Named turns come first, each shown by rows before and after it. Which turns, in which order, take the first row of each pair that follows to the second? Write the first one first, as in the answered first pair.
Q_225 (before -> after):
[16,3,6,-54,11,-12,-45,8,-36,21,21,-4]  ->  [-28,-16,-1,33,-48,10,34,-40,-10,5,-8,-14]
[-16,2,-2,40,-10,-10,-5,-5,39,-38,-41,31]  ->  [9,22,-6,-1,28,-14,-38,29,37,-31,-18,35]
[36,6,-8,13,56,-5,-7,-1,40,-14,17,29]  ->  [19,-34,28,1,14,-31,-27,-42,-5,-10,-21,36]
[-21,-1,-8,65,-21,19,57,-4,38,-3,-23,-15]  ->  [32,23,0,-43,48,-8,-39,56,5,19,10,-2]
Q_997 (before -> after):
[7,19,-4,-59,34,5,-49,18,-21,5,5,-3]  ->  [17,8,-15,-54,28,-16,-29,5,-45,7,20,15]
[8,24,-42,48,0,0,72,-3,8,7,60,17]  ->  [-8,39,-31,55,5,32,58,11,45,0,40,-7]
[-28,8,-29,32,-28,12,11,12,-21,44,59,-16]  ->  [-32,12,-27,36,-28,21,10,16,-6,40,53,-22]
Q_235 (before -> after):
[-12,4,0,31,6,11,40,27,29,13,-60,-18]  ->  [-1,-16,25,-24,4,-23,-14,19,-27,30,-67,-7]
[11,22,-5,1,30,35,12,12,40,-39,-43,-12]  ->  [22,4,11,-60,23,-7,-35,2,-34,-7,-27,5]
[30,-38,-28,3,29,-9,37,7,-1,-22,3,25]  ->  [32,-42,-15,-2,31,-10,22,7,4,-31,-16,24]

Each pair is two turns apart.
[27,19,-42,-24,11,-23,14,16,-29,32,75,15]  ->  [23,14,-11,32,29,22,20,26,75,-42,-22,-7] => Q_997 Q_235
[-74,-15,18,3,-68,26,-45,-50,-38,48,52,-22]  ->  [-58,35,-18,7,-16,63,-34,4,19,45,93,-35] => Q_225 Q_997
[-14,22,26,-37,13,2,-46,37,14,21,27,-12]  ->  [-14,28,3,-25,7,1,-18,34,4,32,59,-6] => Q_235 Q_997
[26,-43,30,-3,-3,-24,-3,-23,-1,-55,-51,24]  ->  [48,-22,22,-32,32,-26,-26,9,4,-50,-30,27] => Q_225 Q_225
[9,-10,-27,-15,-9,-21,15,-12,-28,0,41,14]  ->  [10,-6,-31,-11,-6,-17,21,-8,-22,-1,45,14] => Q_225 Q_225
[-13,-24,-8,40,-14,-11,72,-37,-16,-5,8,39]  ->  [31,13,-1,-3,69,10,12,35,41,-32,-2,32] => Q_235 Q_225
[-9,12,54,-23,23,19,-55,50,45,18,-49,-17]  ->  [2,6,2,-36,-4,-34,-5,22,-55,76,54,20] => Q_235 Q_997
[15,9,31,5,35,44,-25,21,33,-50,-53,-27]  ->  [6,4,32,18,22,44,-13,8,33,-53,-61,-30] => Q_225 Q_225
[32,-36,-33,9,-2,-54,53,-18,-48,2,34,42]  ->  [56,-12,-33,-29,44,-48,12,22,-33,3,46,38] => Q_997 Q_225
[-8,8,-25,28,5,-11,50,-2,10,5,34,21]  ->  [11,-2,-17,-6,14,-37,24,-1,-24,10,37,36] => Q_225 Q_997
[28,-6,6,-4,36,-5,-22,27,45,-29,-17,5]  ->  [36,-15,-15,-18,22,-42,-5,9,-18,3,33,28] => Q_235 Q_997
[17,-31,-12,23,0,-32,51,-21,-20,-39,-2,34]  ->  [9,-26,3,34,5,-11,41,-12,17,-57,-35,18] => Q_235 Q_997
[7,-12,11,-8,3,-11,-3,4,-11,14,-5,11]  ->  [7,-12,3,10,0,-10,16,1,-4,9,-3,15] => Q_997 Q_997
[-28,1,-32,20,9,-1,46,-20,-40,36,52,-35]  ->  [-11,6,-13,-35,34,-11,-14,4,-55,44,50,-37] => Q_997 Q_225
[25,41,-16,28,23,35,39,-7,62,-43,32,-14]  ->  [27,35,-31,-14,2,-5,30,-24,-23,10,92,5] => Q_225 Q_235
[35,-63,10,37,4,-37,13,-30,-7,-53,-53,33]  ->  [62,-12,-18,21,68,-8,3,33,43,-56,-13,25] => Q_997 Q_225
[19,31,18,16,-1,-12,10,-14,40,-18,-17,40]  ->  [27,33,9,-13,0,-32,-2,-12,2,8,17,49] => Q_225 Q_235
[6,36,-52,62,23,32,75,19,59,-14,47,-7]  ->  [6,-11,51,-79,10,-20,-99,7,-39,15,-26,-10] => Q_997 Q_225
[18,-4,4,25,-39,7,21,-17,12,-19,-22,-21]  ->  [25,-16,15,0,-41,-12,2,-24,-16,-13,-25,-13] => Q_235 Q_997
[-45,22,21,20,-18,48,-6,1,40,-6,-34,-52]  ->  [-44,27,-12,-8,-36,15,8,-12,-32,49,45,-33] => Q_235 Q_235
[-9,50,-19,3,15,6,8,13,14,33,-1,-1]  ->  [-2,38,-2,-25,16,-10,-24,11,-7,35,-15,3] => Q_235 Q_235
[-17,-6,-3,24,-18,22,9,-15,4,-1,-28,3]  ->  [-11,-16,5,2,-20,5,-10,-21,-22,6,-30,12] => Q_235 Q_997
[7,7,-6,-13,26,17,-27,22,31,-14,9,14]  ->  [-17,-30,15,5,-23,1,-13,-25,0,-15,-22,18] => Q_997 Q_225
[29,-1,0,-42,15,-35,-24,4,-42,5,10,23]  ->  [7,32,-37,23,15,14,41,16,26,-3,32,2] => Q_235 Q_997
[16,-1,-3,30,11,-5,41,-3,31,-22,-1,6]  ->  [23,-10,1,-14,3,-38,14,-11,-29,7,26,19] => Q_235 Q_235
[-7,-31,14,34,-36,3,20,-12,-24,-15,-21,12]  ->  [20,15,-20,20,20,22,21,43,13,-13,26,11] => Q_235 Q_225
[-27,-30,27,31,-65,9,6,-27,13,-11,-13,-19]  ->  [-27,-28,12,21,-72,-3,12,-32,-15,11,18,-12] => Q_235 Q_235
[16,-8,-40,2,12,-17,32,4,-4,-14,17,49]  ->  [24,-22,-7,-17,21,-19,-8,6,6,-34,-29,47] => Q_235 Q_225
[-16,-18,42,-14,-9,-13,45,-32,-36,-3,4,22]  ->  [8,23,12,-20,42,9,47,18,4,-7,42,17] => Q_997 Q_225
[-13,-8,24,-23,-18,20,-37,-7,-16,-2,-9,-11]  ->  [-14,2,-14,7,-27,22,19,-13,-19,8,38,-3] => Q_997 Q_235
[-34,24,-49,38,11,20,3,11,32,30,45,-8]  ->  [-32,12,0,3,25,23,-65,21,48,8,-20,-20] => Q_997 Q_235
[6,12,-20,11,2,13,20,5,5,13,23,2]  ->  [-6,-5,-9,19,-20,7,24,-17,-7,13,7,0] => Q_225 Q_225
[-11,-22,2,11,-27,-54,28,-10,-71,-6,71,11]  ->  [-5,-41,67,14,-5,-33,-27,2,-3,-74,-45,-7] => Q_235 Q_235
[11,2,38,-27,26,15,-37,13,19,-15,-36,-16]  ->  [-24,-9,3,20,-36,5,40,-37,-27,20,13,-7] => Q_235 Q_225
[44,4,-21,25,22,-3,41,25,38,-25,9,13]  ->  [37,-27,31,-34,4,-30,-37,7,-12,-12,-34,11] => Q_997 Q_225
[-51,11,65,-69,1,14,-60,-2,3,20,-21,-16]  ->  [-70,12,12,40,-31,34,69,-34,38,1,7,-11] => Q_997 Q_225
[14,0,14,-9,24,-9,-7,-1,8,-26,-16,15]  ->  [3,-4,16,6,11,-4,3,-11,13,-29,-26,11] => Q_225 Q_997
[15,30,-1,-15,37,6,-22,36,28,-7,-3,-2]  ->  [12,37,-20,-12,31,2,-2,34,12,11,30,1] => Q_235 Q_235
[-62,4,10,-17,-46,20,-20,-17,-39,56,21,-31]  ->  [-34,37,0,-39,12,37,-45,36,1,45,36,-36] => Q_235 Q_225
[55,-4,-27,-52,43,-40,3,32,-24,-9,29,37]  ->  [29,-46,10,-44,-6,-58,-3,-15,-54,-14,-20,36] => Q_235 Q_225
[-5,0,9,6,40,46,-14,8,57,14,10,11]  ->  [-23,-18,16,32,9,46,6,-20,52,9,-10,10] => Q_225 Q_225
[18,27,-38,-17,25,-9,39,17,17,-23,33,12]  ->  [-4,8,-36,4,-14,-18,64,-17,-6,-13,28,13] => Q_225 Q_235
[-5,47,-36,-5,33,14,9,34,21,6,54,-11]  ->  [-2,38,-2,-17,44,22,-29,42,46,-18,2,-21] => Q_997 Q_235
[-5,-6,18,-22,-17,-33,4,-12,2,-16,-23,-3]  ->  [-6,20,2,-8,2,-7,16,13,40,-21,-10,-15] => Q_225 Q_997
[13,0,-28,-3,5,19,39,5,-7,15,36,13]  ->  [13,-21,-17,-10,-9,1,33,-13,-31,15,24,22] => Q_225 Q_997
[-26,9,-23,66,-20,20,47,-4,43,-20,-4,-19]  ->  [-7,13,1,39,15,24,3,22,68,-43,-37,-23] => Q_235 Q_225
[14,15,-39,-33,28,-41,0,21,-47,19,47,55]  ->  [17,1,13,-16,49,-12,-37,34,32,-47,-59,35] => Q_235 Q_235
[-6,7,-11,-1,-3,2,27,-6,13,10,1,-13]  ->  [-5,3,9,-19,2,2,-2,-2,12,5,-20,-18] => Q_997 Q_235
[2,-28,8,15,-27,-1,-2,-18,14,-24,-23,-3]  ->  [28,-7,-1,-26,13,-6,-34,16,9,-14,8,3] => Q_225 Q_235
[14,-8,27,-41,15,-9,-33,16,-5,1,-33,3]  ->  [2,19,-15,21,14,25,39,21,40,-3,-1,-6] => Q_235 Q_235
[-19,2,47,12,10,25,-21,2,7,34,-13,-39]  ->  [-4,-14,44,-10,8,-6,-26,-9,-35,44,3,-19] => Q_997 Q_997
[-8,-20,1,5,9,-9,-14,-9,19,-43,-48,27]  ->  [-17,-4,-42,30,-4,-6,39,-15,7,-17,11,31] => Q_235 Q_225
